(in the rows, 128 means zero)
Rows swapped in pairs by one turn or mirror: which row each one swaps with:
Duv: [123 153 130 123 123 143  95 140 152  93 114 127 121 162  95 133 136 115
 136 154 130 134 126]
bol: [125 141 122 125 161  85 131 176 128 142 104 151 162  96 113 113 126 129
 141 136 126 133  95]
Mur: [137 127 167 104 153  93 144 131 117 109 143 139 107 117  88 154 120 145
 115 132 145 138 110]
tegis: [103 128 100 135 134  73 148 125 142 145 124 131 110 127  87 137 105 118
 115 123 110 140 107]
fet: [ 91 148 163 145 142 132 100 115 108 167 127 137 115 131 130 151 133 104
 108 159 147 117 130]
Zag: [117 137 102 130 167  84 135 179 132 149 106 132 152 105 111 106 126 126
 142 132 132 129 105]
dokas: [ 97 147 162 135 152 131 111  99 122 177 107 141 109 115 142 134 136 114
 109 153 133 115 118]
zom: [100 125 129  88 159 109  88  96 171 134 126 123 124  94 104 111 130 107
 124 143 133 134 121]
gede: [155 140 159 130 118 162 146 138 140 138 135 115 153 137 126 115 138 128
 148 115 118 116  98]
tilef: [131 123 161  90 154 108 146 131 124 108 158 142 122 112 121 143 104 141
 105 135 155 152 108]
ledo: [118 149 122 116 117 148 104 159 156 106 133 138 117 172 104 138 127 114
 140 151 135 126 129]
dup: [140 129 124 136 110 118 120 147 128 149 139 143 189 117 132 129 168 109
 116 140 139 108 159]
tumon: [131 148 105  85 155 115 126 123 139 128 168 123 115 133 104 148 154 138
 115 143 130  98 151]
duk: [ 99 112 114 142 122 115 133 124 129 144 118 139 145  86 166 126 149 135
 132 106 125 128 157]
Tur: [107  91 100 101 143 122 142 159 147 141 129 140 142 118 133  95 143 113
 149 105 167 126 107]
fuso: [139 117 161 104 152 108 131 127 129  98 171 140 124 128 117 146 118 142
  92 132 144 140 105]
kelus: [129 114 179 102 148 117 126 152 133 114 152 152 111 131 111 125 105 132
  89 135 140 149 120]
Kitub: [ 99 133 149 128 165 137  93 124 128 170 110 122 105 116 127 171 131 114
 119 159 128 132 123]
bomag: [101  97 131 136 126 115 121 134 149 150 126 148 126  74 162 124 137 151
 144 101 128 126 135]
pizin: [111 147 128 131 122 142  96 140 160 120 119 130 124 166  88 143 129 111
 132 166 132 114 138]
rivu: [149 142 144 113 124 148 138 133 143 129 144 119 155 104 116 134 163 132
 137  92 128  99  93]
Bep: [125 121 191  94 141 108 125 133 115 103 143 142 129 133 113 133 125 141
 114 140 161 136 133]
beban: [126 155 114 125 128 136  99 146 157 101 113 122 131 161  95 128 126 121
 141 153 133 131 135]
mek: [129 116 158 111 139  95 148 139 111 122 153 127 107 117 120 153  98 148
 109 125 139 154 112]
Zana: [146 138 132 119 107 129 124 138 140 149 120 143 192 117 130 122 158 114
 120 121 139 104 157]
Niz: [118 150 112 107 131 129 142 119 149 131 158 120 126 136 101 132 126 132
 101 159 109  87 157]
leko: [ 91 140 144 136 165 128  90 112 110 172 131 121 110 118 134 138 133 117
 110 150 127 112 109]
labik: [ 95 132 156 142 151 128 117 109 107 166 121 135 101 125 126 141 138 105
  95 154 126 102 134]
zus: [ 96 132  96 129 130  80 146 119 138 151 130 143 112 121  94 133 111 124
 117 126  94 140 128]
Kifa: [ 99 126 143 107 154 117 100 107 172 109 126 140 100 104  98 100 125 132
 128 156 132 130 114]
Kozab: [141 113 177 101 144 106 142 140 133 122 152 131 115 146 120 139 118 152
  86 126 145 138 119]
nel: [ 98 127 114 140 133  72 139 107 139 146 116 141 135 120  87 121 104 115
 122 126  98 128 131]
kam: [116 105 109 128  99 106 119 159 132 120 110 115 138 125 132 177 157 109
 123 144 156 112 116]
Mis: [ 97 139  87 122 120  74 140 119 151 144 129 143 115 120  90 133 116 112
 123 126 107 138 124]
bip: [121 129 109 134 167  87 137 173 138 142 105 133 157 106 123 101 125 128
 149 143 128 137 101]
Gosaf: [106  94 109 105 134 117 134 163 133 143 127 130 142 111 129  78 137 103
 136 110 160 128 100]
rubu: [103 142 155 143 161 118  92 117 120 176 127 106 107 122 130 149 152 115
 116 152 132 114 123]
paf: [ 99 135 137  98 148 105  89 117 182 117 131 138 104 121 121  99 113 100
 123 116 122 128 128]
Remok: [138 124 136 135 104 129 108 151 131 147 133 129 190 117 131 125 172 111
 118 136 139 111 149]
Dedut: [111 153 168 152 154 137  98 119 117 159 119 116 112 118 134 154 138 105
 129 159 126 127 113]
kide: [126 148 114  89 148 115 120 116 137 140 149 124 114 139 108 166 134 123
  96 129  98 101 152]
Dodek: [147 143 141 113 119 150 135 154 128 142 145  96 158 109 129 109 158 122
 133  99 134 115  99]
Katik: [ 90 128 151 127 173 123 132 121 122 188 131 124 110 118 131 145 144  97
 106 149 127 124 123]
Zuko: [133 124 131 119 110 114 116 137 138 160 130 138 196 113 115 130 167 114
 130 132 138 105 148]
gali: [144 139 147 119 138 149 124 157 140 134 128 110 166 114 126 120 159 134
 139 109 126  93  87]
Sulu: [123 164 127 132 122 135  87 146 149 105 110 137 126 155 105 146 123 122
 136 160 137 134 130]
volor: [135 136 154 108 115 147 140 174 142 125 139 108 157 114 115 103 157 128
 128 108 126 123  97]
Lam: [124 125 119 114  85  99 117 157 131 119 119 119 150 127 134 169 153  99
 132 141 151 114 120]
Mepo: [114 107 120 140 121 116 124 124 137 145 136 136 147  75 167 118 142 143
 137 108 142 142 144]
debeb: [106  96 117 127 119 106 131 131 151 143 134 145 147  76 167 140 138 151
 135 103 137 119 122]
pes: [109 103 133 140 105 107 128 115 142 161 133 142 128 103 163 127 119 147
 152 100 123 136 137]
zif: [104  99 115 131 134 129 106 128 155 152 129 130 141  78 151 131 133 164
 144 106 127 129 134]
kod: [125 115 172 118 159 106 149 144 121 127 155 138 116 139 106 132 103 129
  95 126 150 152 112]
nuz: [ 97 134 106 117 142  75 145 122 146 137 126 154 116 131  84 127  99 117
 123 119 115 135 125]
gosuz: [150 133 155 112 123 160 140 154 136 133 135 110 160 111 120 131 152 128
 129 105 120  97 100]
riba: [125 120 113 124  91 107 111 155 143 109 115 122 152 118 123 168 155  99
 126 147 156 117 126]
fiz: [109  91 110 115 125 118 145 161 155 157 127 134 128 110 133  80 144 123
 136 104 161 126 114]
valo: [104 100 105 113 136 117 151 160 129 145 128 143 140 105 139  85 139 112
 136 102 154 132 104]

Swapped with paf: Niz
Swapped with tumon: zom
Swapped with tilef: rubu
Swapped with Bep: Katik
Swapped with zif: rivu
Swapped with Zana: fiz
Swapped with gede: pes
Swapped with Kitub: Mur

